(in the rows, 128 means zero)
Families of rows that turns and mirrors carry onto each other, the same ones carrying the whole set onto itself: the rest of each named row's family, in list order:
5 families of 8 rows:
sufof: [120 139 128 131 107 160 110  90 143 145 147 161 132 157  96]
Zekuv: [108 114 124 130 111  93 117  86 163 147 154 135 122 154 120]
kubuz: [110 133 161 133 121 133 108 107 176  95 136 173 127 141 131]
levas: [104 127 143 137 104 164 116  83 141 137 138 170 143 163 110]
Givo: [101 137 122 171 133 112 114  93 158 135 139 164 127 146 130]
nusup: [109 108 145 110 112 122 117 105 124 119 158 174 149 154 111]
Kebu: [119 148 125 117 134 115  99 100 143 124 134 171 125 192 130]
mar: [ 99 111 131 168 140 118 125  92 152 122 132 172 122 146 111]
Muk: [106 135 123 133 110 166 106  79 140 129 144 177 131 157 117]
Med: [115 144 128 122 138 123 111  70 139 109 131 128 133 165 139]
Sama: [106 143 128 135 116 111  97 106 144 121 131 183 108 182 123]
Zuli: [123 129 111 121 121 135 125  82 181 129 119 172 131 153 103]
dume: [111  86 136 123 114 115 125  93 128 125 141 162 136 154 104]
dizo: [126 124 112 127 147 119 115  91 178 115 117 163 130 166 102]
pekoz: [114 107 148 138 121 123 116 107 121 122 155 162 150 171 103]
mepe: [105 149 140 117 132  99  88 117 158 116 146 151 123 172 116]
Sigin: [116 125 123 103 109 104 104  85 168 140 151 140 118 145 108]
Nev: [108 118 128 127 101 114 119  83 151 136 149 126 113 135 125]
vib: [115 116 105 117 117 130 121  89 179 105 125 168 132 153 103]
Fur: [109 139 134 127 160 127 109  70 156 118 144 127 132 157 124]
ves: [ 95 128 147 130 114 138 104 113 161  94 112 169 127 147 121]
Lanuz: [101 120 129 137 113 120 104  98 159 143 137 126 128 126 111]
ruga: [ 96 122 155 136 125 136 129 109 165  98 127 156 136 136 134]
Vof: [115 114 116 103 131 139 118  71 154 101 128 170 126 156 102]
tifop: [104 116 171 131 124 121 109 121 165 113 138 151 140 141 120]
vasek: [116  96 143 114 114 118 113 112 136 122 147 175 143 174 111]
Guput: [132 129 123 108 129 134 118  79 174 106 132 166 144 148  99]
kepo: [113 149 121 117 132 106 109 111 147 121 152 172 121 186 115]
Nubu: [103 123 135 169 118 103 118  80 158 120 150 174 122 147 121]
suves: [100 149 142 121 137 132 106  80 144 114 154 127 144 171 136]
Roror: [ 99 134 145 169 130 116 109  87 166 130 142 166 126 156 140]
beg: [103 140 142 166 136 122 110  71 151 142 155 167 130 156 116]
bap: [105 138 136 134 112 167 104  84 142 134 121 146 132 153 119]
vul: [107 138 148 107 127 126 116  75 137 126 144 126 139 165 140]
mumi: [104 134 158 108 136 129 112  69 141  98 141 148 137 164 137]
riva: [110 115 157 123 127 126 119 101 179 105 124 158 142 135 134]
tif: [111 109 121 122 123 106 111  96 161 138 158 125 130 140 123]
kerav: [102 115 153 125 135 112 115  92 122 121 169 171 134 166 107]
ligup: [122 134 130 123 131 109  98 125 144 111 136 155 118 184 127]
pige: [102 140 127 117  97 143  94  84 131 139 147 167 124 155 103]

Same family as ligup: sufof, kubuz, Med, pekoz, Nev, Guput, Nubu
Same family as Sigin: Sama, dume, dizo, tifop, beg, bap, mumi
Same family as nusup: Givo, Muk, vib, ruga, kepo, suves, tif

Families of rows that turns and mirrors carry onto each other, the same ones carrying the whole set onto itself: the rest of each named row's family, in list order:
4 families of 8 rows:
Zala: [138 110 139 108 121 117  98 118 159 130 140 131 115 145 120 139 148 125
 158]
mimor: [136 128 162 100 146 117 140 111 117 119 123 129 132 114  98 133 153 104
 182]
mibaf: [110 124 112  88 128 126 135 136 142 128 135 108 110 145 122 158 125 130
 127]
fev: [144 116 150  79 129 110 116 126 116 130 112 135 121 139 120 183 129 131
 150]
vobi: [142 117 129 111 135 135 114  92 152 136 137 126 122 142  80 139 145 116
 161]
lilil: [126 125 119 113 139 127 139 128 143 114 136 101 109 141 107 107 125 108
 171]
Lebu: [136 125 136  76 146 115 102 144 135 131 134 131 132 148  96 182 147 125
 168]
fose: [153 111 113  91 133 124 103 125 105 136  99 140 134 140 102 142 140 104
 146]
Rur: [147  98 127  96 128 127 111 144  94 137 115 137 123 135 102 128 130  96
 157]
bikif: [138 128 150  86 142 114 138 116 121 123 118 122 143 108 103 141 155 104
 185]
vuka: [125 149 166  90 149 116 134 115 136 118 143 107 116 138 113 147 133 139
 164]
vef: [151 127 140 118 138 134 100 114 161 126 122 124 112 126  91 137 152 114
 165]
kur: [138 115 123 119 135 134 106 108 146 139 145 131 113 140  86 131 149 117
 160]
Zuv: [138 119 145  84 141 111 106 142 131 141 133 145 134 138 104 179 149 125
 166]
Rof: [145  91 103 102 119 122 121 138 122 126 105 128 114 142 114 143 122 100
 158]
bama: [118 124 134  61 142 119 143 145 102 136 116 102 128 150 111 154 124  99
 143]
fonit: [150  95 127  83 135 141 105 137 101 137 124 136 126 131 103 130 131 103
 154]
melo: [113 155 148 101 140 113 142 124 157 127 117  95 112 145  98 161 146 114
 159]
rekik: [132 130 130  84 148 121 157 135 100 114 107 104 115 135 107 151 107 115
 163]
Pulof: [127 125 138 109 129 138 145 117 123 133 106 101 106 128 105 109 130  92
 145]
Pokug: [136 127 117  90 110 141 113 138 142 144 132 102 104 153 110 147 143 113
 127]
pim: [125 122 124  99 133 140 109 145 137 141 123 110  95 169  98 150 122 113
 128]
mot: [120 135 153  81 137 117 148 157 102 129 105 109 122 135 115 165 128 102
 155]
Zep: [111 152 148 104 143 124 142 121 155 130 135 104 112 140 100 168 148 123
 158]
mim: [141 143 152  71 143 118 104 130 140 151 128 136 124 142 103 175 128 123
 155]
zusi: [120 131 131 117 129 140 148 123 117 126 117  95 101 137  97 118 128  94
 150]
kifa: [116 140 160  88 147 129 140 134 158 126 139  86 107 136  99 148 136 109
 162]
duna: [160 116 157 105 140 112 120 118 117 116 112 127 120 135 105 133 130 110
 194]
Tezur: [122 123 114 101 125 134 114 154 132 148 127 112 103 162 103 163 124 115
 133]
Lavev: [133 124 156  89 169 112 130 121 121 119 106 124 136 123  91 143 134  99
 182]
zup: [128 108 121 108 137 135 139 128 123 112 109  91 116 134  98 116 148  90
 154]
Mubus: [122 133 146  74 140 119 133 168 106 128 103 106 117 134 121 152 131 102
 152]

Same family as Lavev: fose, vef, bama, Pokug, mim, kifa, zup
Same family as Zuv: mimor, Rur, kur, mot, Zep, zusi, Tezur

